Small tables with named rows and columns. After each table, cells are looked up by row and column.

Table dadot
|  | mafi | tolinam |
|---|---|---|
| tulog | 57.3 | 14.6 |
| legad | 76.8 | 36.3 |
| fuz | 35.4 | 66.3 |
| kegib | 57.1 | 13.3 |
| degur | 43.6 | 48.7 |
| noru | 92.0 | 32.3 |
| med | 70.6 | 12.3 |
| betapa | 58.0 | 27.0 |

tolinam of betapa is 27.0
tolinam of legad is 36.3
tolinam of degur is 48.7
tolinam of fuz is 66.3
mafi of legad is 76.8
mafi of fuz is 35.4
tolinam of tulog is 14.6
mafi of tulog is 57.3
tolinam of noru is 32.3
mafi of degur is 43.6
mafi of med is 70.6
tolinam of med is 12.3
tolinam of kegib is 13.3
mafi of betapa is 58.0
mafi of noru is 92.0
mafi of kegib is 57.1

Table nik
,doni,suginan,dezafev
domape,-0.311,0.444,-0.347
rinane,-0.291,0.639,0.022
mizis,-0.258,-0.422,0.166
lan,-0.264,0.515,-0.426
gamatud,-0.294,-0.913,-0.411
tezami,-0.357,0.100,0.375
sifeso,-0.322,-0.773,-0.524
ged,-0.310,0.205,-0.293

domape, dezafev -> -0.347
gamatud, doni -> -0.294
sifeso, suginan -> -0.773
mizis, suginan -> -0.422
tezami, doni -> -0.357
rinane, suginan -> 0.639
domape, suginan -> 0.444
mizis, dezafev -> 0.166
rinane, dezafev -> 0.022
sifeso, doni -> -0.322
lan, suginan -> 0.515
rinane, doni -> -0.291

tes =
|  | falere | tud | ror | vum | vad | dufopor | loruz | nakab | pibat | vukebe |
|---|---|---|---|---|---|---|---|---|---|---|
| batadol | 123 | 115 | 165 | 106 | 163 | 221 | 130 | 127 | 126 | 132 |
| mava | 150 | 115 | 92 | 206 | 111 | 58 | 167 | 185 | 154 | 125 |
| vaf | 134 | 218 | 183 | 133 | 122 | 144 | 157 | 60 | 142 | 129 |
| mor | 155 | 116 | 135 | 176 | 177 | 110 | 130 | 158 | 170 | 110 |
| bugasu | 151 | 142 | 168 | 150 | 156 | 191 | 145 | 130 | 156 | 147 |
| lifan | 185 | 150 | 156 | 164 | 171 | 138 | 160 | 181 | 176 | 182 |
| bareda | 154 | 135 | 96 | 172 | 160 | 16 | 117 | 168 | 163 | 101 |
| fusen | 190 | 168 | 136 | 222 | 134 | 127 | 157 | 79 | 218 | 73 |

What is the vad of bugasu in tes?
156
What is the dufopor of lifan in tes?
138
What is the tud of bugasu in tes?
142
What is the ror of mor in tes?
135
What is the loruz of mava in tes?
167
What is the pibat of vaf in tes?
142
What is the vukebe of mor in tes?
110
What is the loruz of mor in tes?
130
What is the vukebe of mava in tes?
125
What is the nakab of vaf in tes?
60
What is the falere of vaf in tes?
134
What is the pibat of batadol in tes?
126
What is the loruz of bugasu in tes?
145
What is the nakab of bugasu in tes?
130
What is the dufopor of mava in tes?
58
What is the falere of fusen in tes?
190
What is the tud of mor in tes?
116
What is the vum of bugasu in tes?
150
Row with the largest dufopor: batadol

rig
|  | povabup | dob | bavug | fugage |
|---|---|---|---|---|
| tuku | 15500 | 4033 | 8654 | 28009 |
| nuv | -1237 | -16222 | 2693 | -7908 |
| fon | 53109 | -1932 | 2538 | 10147 |
| san | 996 | -9511 | 1219 | -3510 |
| gebizan | 55397 | 63670 | 16550 | 21772 |
| godumap | 34526 | -5564 | 33512 | -3358 |
| novo | 3990 | -53521 | -6874 | 34371 |

povabup of godumap is 34526
fugage of nuv is -7908
povabup of novo is 3990
dob of nuv is -16222
bavug of godumap is 33512
povabup of fon is 53109
fugage of novo is 34371
Row with the largest fugage: novo

tep:
|  | begitol | lapegil |
|---|---|---|
| limem | 73 | 20 |
| maseg | 148 | 96 |
| kes | 79 | 123 |
| vit | 64 | 73 |
| ved | 135 | 34 |
| zino | 212 | 239 |
| pebid | 105 | 120 |
| nokugat | 156 | 67 |
| nasaror | 65 | 24 |

nasaror, lapegil => 24
kes, begitol => 79
maseg, lapegil => 96
zino, begitol => 212
nokugat, begitol => 156
kes, lapegil => 123
ved, lapegil => 34
maseg, begitol => 148
nokugat, lapegil => 67
pebid, lapegil => 120

sok:
fields: nofa, vetugi
savi: [226, -3416]
vagufo: [-1537, -400]
gen: [-7105, -1123]
vigaf: [-8544, 1390]
pobivi: [8150, -8111]

gen, vetugi => -1123
savi, vetugi => -3416
vagufo, nofa => -1537
savi, nofa => 226
pobivi, nofa => 8150
gen, nofa => -7105
vagufo, vetugi => -400
vigaf, vetugi => 1390
pobivi, vetugi => -8111
vigaf, nofa => -8544
Which row has the largest nofa? pobivi

zun:
           vok  vomepal  kerofum    bet    sot    nof  bedobut
val      0.474    0.476    0.498  0.503  0.507  0.538    0.519
puv      0.495    0.488    0.488  0.498  0.490  0.490    0.480
luza     0.489    0.478    0.489  0.500  0.492  0.505    0.483
gav      0.484    0.493    0.494  0.495  0.499  0.508    0.509
bodudof  0.280    0.636    0.130  0.603  0.494  0.255    0.370
ponav    0.846    0.639    0.868  0.337  0.559  0.330    0.815
sus      0.486    0.497    0.489  0.496  0.491  0.499    0.493

gav, bet -> 0.495
puv, vomepal -> 0.488
ponav, vomepal -> 0.639
val, bedobut -> 0.519
sus, kerofum -> 0.489
gav, sot -> 0.499
val, vok -> 0.474
ponav, sot -> 0.559
luza, vok -> 0.489
puv, vok -> 0.495
sus, vok -> 0.486
luza, vomepal -> 0.478
ponav, vok -> 0.846
puv, sot -> 0.490
luza, nof -> 0.505
bodudof, bedobut -> 0.370
sus, bedobut -> 0.493
sus, sot -> 0.491

nalir:
,vero,zutamo,momin,simalod,sadopiv,kor
razup,18.9,-3.2,46.7,-4.8,4.0,-17.2
pefovek,33.1,-3.9,-0.3,-6.2,-6.2,-4.4
goz,-0.2,-4.7,27.2,2.1,-13.2,0.5
medur,1.0,-4.3,-6.0,2.4,8.2,4.8
rarasa,-32.8,-2.3,-16.8,-8.5,-9.4,-27.5
nol,-78.7,2.1,40.1,-0.5,-3.2,-17.5
vufenob,-22.9,-5.5,-29.3,1.3,17.4,-4.1
fizaban,-0.3,2.3,10.1,-2.6,-10.4,4.1
lusorad,4.5,-2.6,-13.3,-10.4,3.4,-31.9
dafakid,99.2,-20.6,0.5,0.9,0.6,-2.5
mif,-16.6,-7.0,-28.4,-6.5,-11.0,-14.5
palu,70.5,-5.0,8.4,-6.4,0.9,-23.8
mudan,5.9,-0.7,-3.5,-9.0,-12.2,-8.4

kor of dafakid: -2.5
kor of razup: -17.2
zutamo of fizaban: 2.3
zutamo of pefovek: -3.9
momin of goz: 27.2
zutamo of rarasa: -2.3
zutamo of palu: -5.0
sadopiv of goz: -13.2
vero of fizaban: -0.3
sadopiv of dafakid: 0.6
momin of nol: 40.1
Which row has the largest vero? dafakid

tup =
columns: zirakas, nika, keku, piz, batev, sek, fodogem, gelo
fur: [0.103, 0.765, 0.332, 0.066, 0.262, 0.263, 0.110, 0.444]
gisedan: [0.154, 0.914, 0.145, 0.086, 0.072, 0.268, 0.026, 0.104]
nusa: [0.460, 0.514, 0.528, 0.447, 0.588, 0.887, 0.422, 0.514]
maf: [0.670, 0.331, 0.705, 0.177, 0.371, 0.535, 0.269, 0.451]
zesonir: [0.432, 0.396, 0.421, 0.630, 0.750, 0.782, 0.659, 0.529]
tomoku: [0.485, 0.614, 0.655, 0.385, 0.208, 0.530, 0.271, 0.331]

nusa, nika => 0.514
fur, gelo => 0.444
tomoku, keku => 0.655
maf, gelo => 0.451
gisedan, batev => 0.072
fur, nika => 0.765
gisedan, piz => 0.086
gisedan, gelo => 0.104
maf, fodogem => 0.269
tomoku, sek => 0.530
nusa, zirakas => 0.460
maf, nika => 0.331
zesonir, zirakas => 0.432
tomoku, zirakas => 0.485
fur, sek => 0.263
zesonir, keku => 0.421
maf, batev => 0.371
fur, batev => 0.262
fur, keku => 0.332

Table daru
	sozoteb	fotupa	zusam	sezar
rez	0.2	1.0	-5.6	-0.3
faru	2.5	-1.3	-4.8	-0.1
deg	2.1	-0.9	-2.2	0.0
nafame	-1.4	-3.3	-2.3	1.0
vulobod	3.3	-4.6	-3.8	-2.9
tadi	0.6	1.8	-5.5	-0.1
buf	2.7	1.4	-3.2	-0.5
vilev	3.2	9.3	-3.8	-2.9
zuzuve	3.4	-1.3	-3.8	-2.3
rof	0.0	-1.3	-1.0	-3.2
nof	-0.8	-1.1	-2.9	-3.4
pez	-0.6	0.9	0.1	-2.8
kun	1.6	-2.0	-1.0	0.3
zelin	1.4	-3.6	-0.5	-2.2

What is the fotupa of tadi in daru?
1.8
What is the sozoteb of nafame in daru?
-1.4
What is the sozoteb of vulobod in daru?
3.3
What is the zusam of vulobod in daru?
-3.8
What is the sozoteb of zelin in daru?
1.4
What is the sezar of rez in daru?
-0.3
What is the zusam of vilev in daru?
-3.8
Row with the largest fotupa: vilev

Table gugile
	vilezu	zuz	sito	tunabu	viv	tup	verode	pago	vodun
mub	9001	7231	8869	6851	6347	5427	3900	6099	9406
zoz	5848	8915	7674	4477	9022	6382	5504	5337	6579
kipilu	8417	5976	7254	7394	5324	5788	4971	6815	8720
vunun	7287	3010	5423	9736	1775	7307	7392	6737	5364
dibino	5796	8064	6472	4476	9161	5904	6101	6623	6839
nad	7115	4703	6522	8567	3347	6755	6690	5878	5964
pazudu	4651	6855	5034	5216	7920	6434	7597	6679	5372
bel	5485	6733	6079	5847	6933	7079	6835	6251	5243
ziv	5131	3738	5105	8802	1989	9288	8551	5318	1782

kipilu, vilezu: 8417
vunun, sito: 5423
ziv, zuz: 3738
ziv, tup: 9288
dibino, viv: 9161
mub, vodun: 9406
nad, zuz: 4703
kipilu, pago: 6815
Row with the largest sito: mub

